Some points:
-4 & 72 & -39 & -30 & 95 & -38 & -5 & -10 & 60 & -7 & 26 & -18 & 9 & 69 & 2 & -10 & -63 & -11 & 20 & 39 & -28 & 8 & -50 & 54 \\
-16 & -21 & -60 & 21 & 28 & -22 & -22 & 65 & -27 & 62 & -84 & -18 & -27 & 0 & 23 & 27 & -67 & 29 & -44 & 36 & -79 & -61 & 42 & 6 \\
-36 & -32 & -3 & -50 & -36 & -45 & -34 & -31 & -2 & 48 & 22 & 33 & -30 & 26 & 82 & -16 & 22 & -10 & -46 & -13 & 55 & -5 & 23 & 22 \\
-76 & 26 & -89 & 36 & -27 & -23 & -44 & -27 & 36 & 21 & 7 & 1 & 13 & 44 & -48 & 3 & 23 & 17 & -74 & 50 & -30 & 39 & -43 & 17 \\
35 & -10 & -20 & -5 & 24 & 34 & -46 & -36 & 40 & -41 & 1 & 10 & -18 & -3 & 0 & 4 & 34 & -76 & 26 & 3 & 50 & -13 & -3 & 21 \\
4 & 14 & -41 & 9 & -5 & 37 & 26 & 7 & 36 & -18 & 25 & -22 & -23 & -40 & 78 & -6 & -6 & 3 & -72 & -67 & 6 & -34 & 14 & -56 \\
-34 & -12 & 24 & -6 & -13 & -49 & -1 & -46 & -58 & -3 & 37 & 39 & 20 & -42 & -3 & 37 & -45 & 28 & -6 & -36 & -1 & -78 & -113 & 52 \\
24 & -13 & 16 & -22 & -13 & 75 & 54 & -52 & -27 & -56 & 39 & 20 & 27 & 10 & 10 & 0 & 17 & 25 & -32 & 25 & -84 & 60 & 31 & 1 \\
-23 & 64 & -31 & -59 & -8 & -32 & -16 & 21 & 58 & 12 & 2 & 61 & 42 & -45 & -30 & 1 & 51 & -52 & 16 & 29 & -17 & 2 & -12 & -47 \\
-7 & -66 & 46 & -36 & 8 & -8 & -20 & 62 & 44 & -56 & 48 & -61 & 6 & -12 & -40 & -31 & 34 & -2 & -32 & -17 & -1 & 14 & 20 & 61 \\
-75 & 14 & 4 & -64 & 10 & 15 & 61 & -7 & -55 & -21 & 15 & -40 & 31 & -52 & 19 & -70 & 20 & 0 & 76 & -5 & -22 & -19 & 79 & -27 \\
-3 & 33 & -22 & 50 & 44 & -10 & -42 & -15 & 27 & -44 & 77 & -29 & -45 & -24 & 11 & -33 & 2 & -4 & -3 & 83 & 63 & -16 & -10 & 42 \\
-66 & 50 & 15 & -19 & -30 & 12 & 40 & 96 & -45 & -59 & -14 & -12 & -15 & 35 & -1 & 73 & 20 & 47 & 43 & 51 & 30 & 19 & 26 & 23 \\
27 & -50 & -64 & -6 & 50 & 1 & 35 & 100 & -20 & -10 & 34 & -5 & -52 & -42 & 64 & -59 & 21 & 38 & 6 & 7 & 20 & 44 & 2 & 4 \\
9 & 3 & 20 & 10 & 52 & 67 & -1 & 5 & 39 & 19 & 23 & -13 & 39 & -25 & -19 & 62 & 27 & 66 & 16 & 80 & 4 & 34 & 55 & 27 \\
-28 & -12 & -29 & 100 & 32 & 14 & 21 & 31 & -7 & 64 & -21 & -38 & 22 & -9 & 21 & 4 & 58 & 81 & 82 & -56 & 3 & -7 & 28 & 46 \\
33 & 22 & -34 & 13 & 12 & -67 & 0 & -7 & -1 & 15 & 33 & -90 & 57 & 59 & 6 & 35 & -50 & -80 & -57 & -14 & 38 & 50 & -15 & -115 \\
39 & 47 & -8 & -28 & 100 & -45 & -26 & -35 & -60 & 22 & -12 & 8 & -78 & 22 & -38 & 12 & 28 & -20 & -18 & -81 & 22 & 37 & 51 & -36 \\
6 & -8 & 9 & 23 & 84 & 39 & -15 & -120 & -43 & -62 & -62 & -35 & -6 & 1 & 113 & 2 & -20 & -34 & -30 & 11 & 22 & 36 & -35 & 28 \\
-11 & -9 & 11 & -7 & 28 & -55 & -11 & -40 & 30 & -48 & -52 & 4 & -80 & -47 & 18 & 0 & -7 & 17 & 67 & -23 & 20 & -11 & 10 & -3 \\
15 & 4 & 24 & 0 & -46 & 14 & -44 & -23 & 7 & 13 & 30 & -100 & -61 & 25 & 22 & 14 & -28 & -66 & 9 & -57 & -43 & -24 & 3 & -11 \\
78 & -65 & 8 & -31 & 60 & -42 & 12 & -12 & 37 & -39 & -101 & -41 & -36 & -37 & -36 & -43 & 51 & 12 & 14 & 15 & -21 & -39 & 8 & 14 \\
-22 & -7 & -41 & -42 & -23 & 77 & -10 & -43 & -33 & -50 & -25 & 6 & -67 & 40 & -85 & -60 & -24 & -29 & -1 & 16 & -17 & -92 & -2 & 7 \\
-24 & -29 & 57 & 8 & -35 & -93 & -1 & 4 & 0 & 32 & 25 & 26 & -11 & -13 & -1 & -2 & -69 & -7 & 32 & 23 & 2 & -13 & -2 & -8 \\
-33 & -38 & 4 & 35 & -26 & 48 & -40 & -5 & 42 & -33 & -37 & 68 & 13 & -72 & 24 & -1 & -98 & -59 & 4 & -66 & -13 & -2 & 25 & 2 \\
-31 & -27 & 67 & -19 & 33 & 2 & 27 & -12 & 15 & -35 & 8 & -16 & 5 & 80 & 3 & 33 & 51 & 53 & 109 & 75 & -110 & -38 & 26 & -31 \\
42 & 14 & -9 & 4 & -55 & 0 & 73 & 12 & -11 & -40 & 13 & 32 & 2 & 74 & 35 & -52 & 3 & -1 & 21 & -38 & 17 & 18 & 14 & 27 \\
-42 & 20 & -38 & 11 & -99 & -44 & -7 & -40 & -15 & -22 & -56 & 23 & -14 & 0 & 47 & -36 & -3 & 83 & -27 & 15 & -5 & 23 & 37 & -29 \\
-32 & -19 & -4 & -7 & 5 & -39 & 86 & -22 & -55 & 27 & 20 & 36 & 47 & 6 & -21 & -4 & 21 & 28 & -15 & -68 & 9 & 28 & 45 & 55 \\
-30 & -13 & 38 & -20 & 5 & 26 & -76 & 119 & -36 & -9 & -14 & -11 & 35 & 68 & 39 & -22 & -3 & -22 & -45 & -11 & -20 & -30 & -10 & 51 \\
-16 & 24 & 8 & 9 & -11 & 4 & 38 & 25 & 40 & 15 & -4 & -9 & -2 & -53 & 5 & -17 & 27 & -59 & -3 & -104 & 7 & -36 & -13 & 11 \\
-18 & -75 & -31 & 14 & -20 & 21 & 80 & 15 & -60 & 30 & -31 & 76 & -28 & 4 & -30 & -16 & 49 & -58 & 3 & 87 & -10 & 82 & -49 & -3 \\
-30 & 1 & 63 & -18 & 9 & 11 & -9 & 15 & -70 & 11 & 60 & 5 & 85 & -52 & -27 & 2 & 13 & -23 & 9 & 88 & -64 & -13 & 95 & -3 \\
0 & 11 & 57 & -66 & -26 & 57 & -31 & 63 & 39 & 12 & 8 & 42 & -16 & 14 & 15 & -3 & 90 & -3 & -10 & -9 & 14 & -11 & -11 & -17 \\
-27 & -47 & -14 & -47 & 12 & 0 & -10 & 3 & 38 & -53 & -8 & 4 & 63 & 25 & -21 & -8 & -14 & 95 & -33 & 10 & 94 & 8 & -29 & -27 \\
-25 & 35 & 90 & 54 & 35 & 13 & 20 & 21 & -58 & -50 & -17 & 8 & 18 & 45 & 21 & -42 & -18 & -34 & 8 & 10 & -27 & 10 & -28 & -52 \\
42 & 3 & 2 & 127 & 7 & -36 & 6 & -2 & -2 & -23 & -35 & 62 & 43 & 12 & -52 & -39 & 18 & 4 & -66 & 27 & -36 & -82 & 11 & -69 \\
102 & -40 & 15 & -3 & -21 & 34 & -33 & -50 & -18 & 87 & -32 & -41 & 28 & 15 & 1 & 20 & -38 & -26 & 15 & 22 & 112 & 18 & 39 & 7 \\
12 & 37 & -20 & -24 & 1 & 9 & -13 & 0 & 26 & 2 & -30 & 32 & 90 & -57 & -2 & -21 & -37 & -27 & -29 & -50 & -22 & 48 & -11 & 86 \\
-4 & 21 & 1 & 32 & -14 & 55 & -5 & -45 & 28 & -15 & 3 & -17 & 3 & -57 & -53 & 53 & 63 & -5 & -24 & -24 & 14 & -54 & -31 & 5 \\
-33 & 19 & 28 & -37 & 31 & 65 & -6 & -23 & 29 & 74 & -1 & 25 & 40 & 9 & -25 & -87 & -35 & 67 & 34 & 30 & -40 & 52 & -29 & -58 \\
-37 & 21 & 17 & 80 & -39 & 14 & -47 & 28 & -5 & -34 & -79 & 13 & -22 & -19 & -71 & 29 & 41 & -37 & 15 & -35 & -56 & 93 & -7 & 15 \\
48 & 65 & 29 & 54 & -94 & -25 & 28 & -16 & 43 & 12 & -16 & -41 & -7 & 14 & 21 & -74 & -28 & 22 & 36 & 30 & 26 & 7 & 17 & 80 \\
There is one direction along which these points spread out most. For each point below, how far along it does it lie, from 0 to 99? The average is 50, and the first point in the table lies past the average. One standard deviation of the points above along it is 16.
6 & 33 & 9 & 40 & -10 & 29 & 8 & -35 & 41 & 64 & 19 & 39 & -84 & 49 & 4 & 53 & 38 & 17 & -18 & -12 & -43 & 12 & 19 & -16 \\ 51
97 & -38 & -5 & -31 & -35 & -53 & 28 & -3 & -19 & -64 & 24 & 78 & 39 & -98 & 51 & 79 & 25 & -4 & -33 & -29 & -72 & -41 & -75 & 75 \\ 58
38 & -16 & -25 & 26 & -51 & -60 & 74 & -22 & 68 & 46 & -18 & -45 & 20 & 28 & 3 & 10 & 11 & -43 & -7 & 24 & 70 & -56 & -24 & -6 \\ 69
47 & 6 & -3 & -54 & -9 & 66 & -23 & 22 & -68 & 23 & 68 & -7 & 8 & -12 & 55 & 47 & 60 & 72 & 54 & 49 & -56 & 4 & -45 & -46 \\ 26
63 & -21 & -39 & -30 & 12 & -70 & -4 & -21 & -2 & 35 & 48 & 27 & -11 & 27 & -64 & -11 & -71 & 64 & 23 & -48 & 49 & 19 & -5 & -55 \\ 63
31 & 81 & 68 & -28 & 0 & 23 & 46 & 24 & 8 & 16 & -37 & -32 & -27 & -38 & -6 & 38 & -33 & 66 & -90 & -53 & 35 & -29 & -31 & 8 \\ 63
67 & 23 & -55 & 18 & -20 & 15 & -77 & 16 & -81 & 17 & -5 & -17 & 64 & 24 & 9 & 18 & -46 & -59 & 85 & -13 & 83 & -13 & -4 & -83 \\ 68
14 & -70 & -13 & 15 & -24 & -1 & 28 & 11 & 24 & 48 & 31 & -41 & -19 & 43 & -73 & 89 & -97 & -51 & 7 & -35 & 9 & 23 & 20 & -91 \\ 63
-44 & 6 & 14 & 35 & 41 & 15 & -19 & 29 & 44 & 17 & 69 & 50 & -27 & 10 & -46 & 31 & -14 & -3 & -25 & 3 & 25 & -20 & 16 & 52 \\ 50
-53 & -33 & -8 & -38 & -30 & -36 & -54 & 6 & -23 & 50 & -25 & -26 & -60 & -29 & -12 & -16 & -3 & -30 & 12 & 26 & 18 & 48 & -68 & -8 \\ 58
